In the data rows, the value 128 means zero.
Here are some points, each followed by its number:
[160 99 99 111 94 137 198 114] 0
[115 129 138 97 128 152 149 135] 1
[151 116 106 135 157 109 185 100] 2
[116 141 163 113 149 140 92 126] 3
[98 94 93 112 160 99 175 131] 4
[122 123 151 135 122 119 122 124] 5
[142 86 94 51 152 123 166 170] 6
[132 164 118 109 89 152 146 142] 7
[97 120 128 81 209 96 134 207] 8
[123 229 114 161 96 116 87 93] 9
[132 118 156 155 131 139 141 107] 10
[103 113 157 165 110 142 126 141] 11
[84 154 135 71 223 89 103 163] 12
[129 114 149 176 80 139 160 78] 13
[131 147 132 136 118 150 118 142] 14
[136 79 103 99 152 113 128 162] 15
[147 126 119 147 89 160 158 86] 16
[108 116 152 143 121 105 116 145] 17
[129 80 120 188 57 130 150 127] 18
[123 159 130 111 164 107 115 128] 19
[91 121 176 142 110 135 149 127] 20
[130 77 144 190 90 69 151 118] 21
[130 111 99 168 130 133 103 103] 22
[113 117 158 136 127 97 126 97] 23
[122 73 122 108 150 119 175 156] 24
[151 120 150 134 109 93 132 147] 25
New points follow, each followed by the number of its nearest point above by angle.
[125 124 106 173 127 128 103 102] 22
[133 121 146 131 120 124 113 115] 5
[103 141 132 100 81 147 116 152] 7
[107 121 157 203 87 79 159 102] 21
[129 182 120 97 69 162 151 152] 7
[79 95 148 96 168 114 123 181] 8
[154 78 82 161 147 125 195 113] 2
[111 124 155 193 96 82 163 106] 21
[141 116 87 41 127 133 126 145] 6
[93 111 159 170 104 148 128 150] 11
[124 223 129 149 125 155 71 85] 9
[134 112 156 118 136 151 42 125] 3
[137 85 113 117 118 126 117 197] 15
[126 155 119 137 123 161 109 152] 14
[115 41 113 138 126 96 201 183] 24
[144 116 79 35 126 133 126 172] 6
[173 195 107 116 90 119 90 120] 9
[146 111 112 113 92 135 191 108] 0
[144 82 122 202 51 131 168 128] 18
[109 133 159 141 111 126 145 118] 20
[122 166 129 109 160 112 111 132] 19
[138 99 151 131 144 96 139 85] 23
[142 98 157 129 143 99 148 91] 23
[97 162 123 185 199 48 125 106] 19
[193 82 108 75 61 93 234 92] 0
[138 158 73 174 61 168 164 101] 16
[143 75 105 118 115 123 122 212] 15
[158 104 95 124 104 151 156 124] 0
[133 84 118 190 55 122 155 129] 18
[137 109 158 114 145 163 21 122] 3
[129 122 152 132 115 125 108 117] 5
[123 148 137 98 151 115 159 171] 8
[91 141 162 172 167 69 115 94] 23
